 0.00  -0.09   0.04   0.08   0.17   0.08   0.08  -0.02
 0.04   0.00  -0.09  -0.02   0.08   0.13  -0.02  -0.05
 0.00   0.01  -0.10   0.04   0.09   0.15   0.17  -0.02
 0.03  -0.01  -0.11   0.04   0.08   0.11   0.07  -0.03
 0.04   0.01  -0.11   0.02   0.09   0.11   0.01  -0.04
 0.03  -0.04  -0.09   0.08   0.07   0.08   0.04  -0.05
 0.05   0.03   0.01   0.05   0.05   0.07   0.03   0.03
 0.08  -0.03   0.04   0.08  -0.07   0.20   0.00  -0.16
 0.06  -0.01  -0.03   0.07   0.01   0.12   0.03  -0.12
Answer: 0.00

-20.4  -16.3  -17.0  -16.3   -8.1   -0.3    4.4   -7.4   -3.5  -15.0
  2.0  -19.9    4.6    7.7   -6.2  -11.7    4.9   -6.8   15.2  -15.1
-10.4   14.1  -15.2   -4.2  -10.5   18.6    4.3   20.8  -16.9  -17.5
  5.2    3.1   -3.2   11.9    0.8   -4.7  -14.4    0.6  -13.6  -12.6
 -5.4    9.6   -1.6    0.2  -14.9    1.4    4.4   12.1   -7.4    3.3
 -9.3  -17.6  -14.6   -3.5    9.4  -11.8  -21.1    8.1    2.1  -13.1
Answer: -20.4

 0.48  -1.44  -1.16  -1.19   0.49   1.12  -1.43  -1.13
-0.45  -1.07  -0.54  -1.06   0.15   0.41  -1.25  -0.23
 0.00   0.14  -0.95   0.16  -0.36  -0.53  -0.30  -0.78
-1.73   0.28   1.06   0.05  -0.86  -1.01  -0.39   1.28
 1.20   0.04  -2.23   0.26  -0.03  -0.15  -0.23  -2.17
 0.31   1.81  -1.70   1.71  -1.06  -2.12   1.01  -1.41
 0.67  -1.44  -1.50  -1.18   0.56   1.11  -1.40  -1.41
-1.19   1.59   0.77   1.42  -1.44  -1.93   0.65   0.72
 0.56   0.10  -1.52   0.22  -0.22  -0.35  -0.26  -1.42
Answer: 0.48

-0.03  -0.04  -0.01   0.17   0.05  -0.08   0.02   0.01  -0.08  -0.05  -0.07  -0.10  -0.02  -0.04
-0.04  -0.02  -0.04   0.16   0.05  -0.02   0.02   0.01  -0.12  -0.03  -0.10  -0.10   0.00  -0.15
 0.10   0.05  -0.04  -0.04   0.05  -0.10   0.02  -0.23  -0.02   0.05  -0.01  -0.06  -0.04  -0.01
 0.09   0.05  -0.09  -0.08   0.05   0.00   0.03  -0.22  -0.07  -0.02   0.01   0.05  -0.13   0.04
 0.09   0.05  -0.09  -0.08   0.05  -0.01   0.03  -0.23  -0.08  -0.01   0.01   0.04  -0.11   0.03
-0.05  -0.14  -0.02  -0.18   0.05   0.06   0.01   0.01  -0.07  -0.03   0.00   0.03   0.04  -0.05
-0.04  -0.03  -0.04   0.16   0.05  -0.03   0.02   0.01  -0.12  -0.03  -0.10  -0.10  -0.01  -0.14
-0.04  -0.14  -0.01  -0.19   0.05   0.09   0.02   0.01  -0.03   0.00  -0.04   0.03   0.00  -0.05
-0.04  -0.11  -0.04  -0.14   0.05   0.05   0.04  -0.04   0.05  -0.03  -0.01   0.05  -0.18   0.06
 0.09   0.05  -0.09  -0.08   0.05  -0.01   0.03  -0.22  -0.07  -0.02   0.01   0.04  -0.12   0.03
-0.02  -0.04   0.02   0.16   0.05  -0.12   0.02   0.00  -0.06  -0.04  -0.03  -0.11  -0.02  -0.01
-0.03  -0.04  -0.02   0.17   0.05  -0.06   0.02   0.01  -0.10  -0.04  -0.08  -0.10  -0.01  -0.06
Answer: -0.03

-0.3   0.3   0.6   2.1   0.0   1.3   0.0  -1.1  -0.7  -1.0  -0.1  -0.5   1.3   1.0  -0.1   1.7
-0.9  -0.8  -1.2   1.3  -0.7   0.0   1.1  -1.3   0.9   0.8  -0.3   0.3   1.2   0.1  -0.7   1.0
 0.0   0.0   0.6   0.7   1.4   0.1  -0.4   0.1   0.5   0.1  -0.6  -0.1   0.5  -0.1   0.1   0.2
 1.1   0.1  -0.5  -2.5  -1.6  -0.1   0.2   0.1   0.6   1.9   0.3   0.8   0.5  -1.5   0.2  -0.9
 0.0   0.0  -0.1  -0.1   0.9  -0.7   0.3   1.0   0.6   0.3   0.3   0.4  -0.9   0.2   0.2  -0.5
 0.5   0.7  -0.3  -0.7  -1.0  -0.2   0.9   1.3  -0.6  -0.3   1.7   0.5  -1.8   1.1   0.6  -0.5
 0.6  -0.3  -1.1  -2.0  -1.3  -0.7   0.7   0.2   1.1   2.2   0.3   0.9   0.2  -1.3  -0.1  -1.0
 0.1   0.3  -0.2  -0.3   0.7  -1.0   0.7   1.9   0.1  -0.3   1.2   0.6  -2.3   1.0   0.5  -0.8
 0.5   0.7  -0.3  -0.7  -1.0  -0.2   0.9   1.3  -0.6  -0.3   1.7   0.6  -1.8   1.1   0.6  -0.4
 0.4   0.1   0.6  -0.1   0.3   0.6  -0.4  -0.4   0.3   0.5  -0.5  -0.1   1.2  -0.6   0.1   0.2
-0.7  -0.1  -0.1   1.8   0.5   0.2   0.6  -0.2   0.0  -0.7   0.2  -0.1   0.0   1.3  -0.1   1.0
-0.8  -0.3   0.4   1.9   2.1  -0.2   0.0   0.1   0.6  -0.5  -0.6  -0.2   0.1   0.7  -0.1   0.6
Answer: -0.3

 0.01   0.01   0.02   0.01   0.00  -0.01  -0.01   0.00   0.01   0.01   0.00   0.00  -0.02   0.01   0.02   0.03
 0.00   0.04   0.01   0.03   0.01  -0.01  -0.01   0.00  -0.01   0.02   0.02   0.00   0.00   0.00   0.01   0.03
 0.01   0.01   0.03   0.01   0.00  -0.01  -0.01  -0.01   0.01   0.01   0.00   0.00  -0.03   0.01   0.03   0.04
 0.00   0.17   0.16   0.06  -0.03  -0.06  -0.14  -0.14   0.01   0.04   0.12   0.01  -0.17  -0.07   0.24   0.19
 0.01   0.15   0.12   0.08   0.00  -0.07  -0.11  -0.09   0.00   0.05   0.08  -0.01  -0.14  -0.02   0.17   0.19
 0.01   0.03   0.03   0.02   0.01  -0.02  -0.02  -0.01   0.00   0.01   0.01   0.00  -0.03   0.01   0.03   0.05
-0.02   0.17   0.10   0.08   0.00  -0.05  -0.11  -0.10  -0.02   0.05   0.10   0.00  -0.10  -0.04   0.15   0.15
-0.03   0.16   0.02   0.12   0.03  -0.06  -0.07  -0.02  -0.06   0.07   0.07  -0.01  -0.02   0.02   0.03   0.13
Answer: 0.01
---
8	5	4	3	1	1	3
7	9	6	4	6	3	1
==> 4

2729	7784	3925	6215
2873	6046	3652	5074
==> 3925

2244	7699	6832	7795	6889	9041
1608	5139	4518	8526	5176	8951
==> 6832

7	7	3	2	5	9
2	7	8	3	5	7
==> 3

47	40	-28	7	3	8
43	31	-28	2	17	4
==> -28

131	139	123	147	179	62	133
147	194	106	181	104	160	118
==> 123

238	126	148	88
158	131	49	174
==> 148
---
[ 13 -48   6   5]	5

[-62 -58 -60 -58   0]	-58

[-25 -55 -39 -11  53]	-11

[-2 44 57 12]	12

[[-57   4 -57 -35   8   4 -35]
 [ 24  26  -9 -38  28   7 -29]
 [-22  31  33  40  34 -19 -24]]	-35

[-57 -59 -56 -57]	-57

[ 30 -43  54 -11  36  12]	-11
